One turn sends every row of this set to another row. A few are shown first. Where does it send the rows asked after them?
z_205: [ 0.01  0.54 -0.68 -0.36  1.83 -0.76  0.01 -1.23 -1.87  1.70 -1.85 -1.15
  1.03 -1.16  2.94]
z_758: [-0.38  0.86  1.52  0.45  2.06 -1.08 -1.49  0.48 -1.78  0.00 -2.84 -1.49
  0.80 -1.08  3.54]
z_814: [-1.40  0.83  0.01 -0.16  3.18 -2.03 -1.07  0.18 -0.68  0.71 -1.51 -0.27
 -0.49 -0.86  2.72]
z_989: [ 0.29  0.69 -0.97 -1.34  0.46 -0.17 -0.70 -0.14 -1.85  1.18 -1.96 -1.19
  1.55 -2.73  2.38]
z_798: [-0.30 -0.98  3.00  0.21  1.04 -1.78  1.07  1.28 -2.10 -0.35 -0.35 -0.93
 -0.39 -2.50  2.65]
z_531: [ 0.78 -0.81  2.52 -0.01  0.74 -0.62  0.14  1.64 -3.14 -0.34  0.28 -1.14
 -0.80 -2.24  2.41]
z_145: [-0.22 -1.26  2.81 -1.29  1.87 -1.76  0.25  1.57 -1.81  0.27  0.43 -0.09
 -0.50 -2.20  2.53]
z_17: [-0.45 -0.97  2.42 -1.29  2.27 -2.21  0.15  1.27 -1.88  0.45  0.59  0.02
 -0.34 -2.50  3.01]
z_419: [ 0.83 -0.36  1.92  0.16  0.83 -0.62 -0.08  1.52 -3.45 -0.37  0.48 -1.42
 -1.14 -2.55  2.59]
z_779: [-0.15 -0.27  1.19  0.46  0.20  0.13 -0.30  1.37 -3.47  0.37 -0.18 -1.51
 -0.79 -3.74  2.38]
z_601: [ 0.35  0.20 -1.14 -1.80  1.00 -0.51 -0.82 -1.07 -1.83  1.23 -1.47  0.15
  1.00 -2.40  1.92]
z_22: [ 0.14  0.78 -0.48 -0.32  2.91 -0.71 -1.99  0.26 -2.28  0.07 -0.97  0.25
 -0.66 -0.11  1.97]
z_251: [-0.70  1.05  0.82  0.51  2.27 -1.23 -0.84  0.15 -1.66  0.45 -2.40 -1.84
  0.70 -0.68  3.74]
z_335: [-0.69  0.58 -1.32 -0.71  0.75 -1.28  0.22 -0.57 -0.86  0.50 -2.25 -0.47
  0.71 -2.92  1.32]
z_913: [-1.39  0.88  0.57  0.20  2.94 -2.15 -1.59  0.46 -0.55  0.73 -1.76 -0.15
 -0.81 -1.75  2.88]
z_296: [ 0.04 -0.68  0.19 -1.76  0.79 -0.21 -1.14  0.86 -2.93 -0.96 -0.52  0.80
  0.45 -2.92  0.41]
z_203: [-1.19 -1.23  1.49 -1.19  2.07 -1.68 -0.09  0.79 -2.13  1.16  0.35  1.14
  0.09 -3.38  2.69]
z_502: [-0.24 -0.85  0.99 -1.34  1.43 -0.23 -0.53  2.36 -2.98 -1.11 -0.42  0.42
  0.08 -2.29  0.51]
z_917: [ 0.23  0.45  0.39 -0.50  2.83 -0.74 -2.51  0.11 -2.05 -0.24 -1.43  0.48
 -0.92 -0.50  1.80]
z_959: [ 0.42  1.31  0.06  2.04  1.86 -0.84 -1.66  0.74 -2.93 -0.23 -1.53 -0.07
 -0.21 -1.54  2.79]
z_529: [ 0.24  1.41 -0.38  1.76  1.90 -0.61 -1.15  0.63 -2.91 -0.22 -1.52 -0.82
  0.01 -0.74  2.69]
z_208: [-0.63  0.68 -1.41 -0.35  2.51 -1.55  0.34  0.05 -1.18  0.84 -1.78  0.14
  1.25 -1.09  1.71]
z_628: [ 0.02  0.06  0.33  0.37 -0.39 -0.12 -0.51  0.80 -3.41 -0.08 -0.63 -0.86
  0.46 -4.27  2.11]
z_316: [ 0.12  0.78 -1.74 -0.22  0.70 -0.87  0.01  0.11 -1.91  0.08 -1.83  0.33
  1.40 -2.68  1.17]
z_687: [ 0.29 -0.85  1.96 -0.44  1.54 -1.27  0.13  2.29 -2.46 -0.64  0.71  0.14
 -1.12 -2.18  1.38]
z_878: [-1.18 -0.80  1.79 -1.11  0.19 -1.07  0.19 -0.25 -1.79 -0.35 -2.11 -1.26
  1.27 -3.55  2.22]
z_577: [-0.05  1.11 -1.60  0.60  1.42 -0.52  0.28 -0.17 -1.86  0.37 -2.09 -1.44
  0.19 -1.24  1.36]
z_331: [ 0.27 -0.70  1.59 -1.01  1.89 -1.34 -0.15  2.35 -2.52 -1.18  0.47  0.12
 -0.95 -1.93  1.17]
z_768: [-1.40 -0.77  0.58 -1.68  1.32 -1.76 -0.48  0.07 -1.42  0.83 -0.19  0.85
  0.19 -4.14  1.98]
z_162: [-1.17 -1.42  2.64 -0.46  0.81 -1.15  0.92 -0.19 -2.18 -0.57 -1.88 -1.06
  0.26 -2.72  2.11]
z_154: [ 0.34  0.99 -1.72 -1.04  2.14 -0.13 -0.91  0.52 -2.02  1.46 -1.09 -0.87
  0.66 -1.07  1.92]
z_751: [-0.31 -0.87  2.94  0.10  1.17 -1.91  1.14  0.76 -2.31 -0.88 -0.86 -1.32
 -0.17 -2.26  2.77]

z_145 goes to z_798
z_17 goes to z_751
z_335 goes to z_989
And these:
z_154 goes to z_208
z_251 goes to z_529
z_162 goes to z_779
z_959 goes to z_917
z_768 goes to z_878

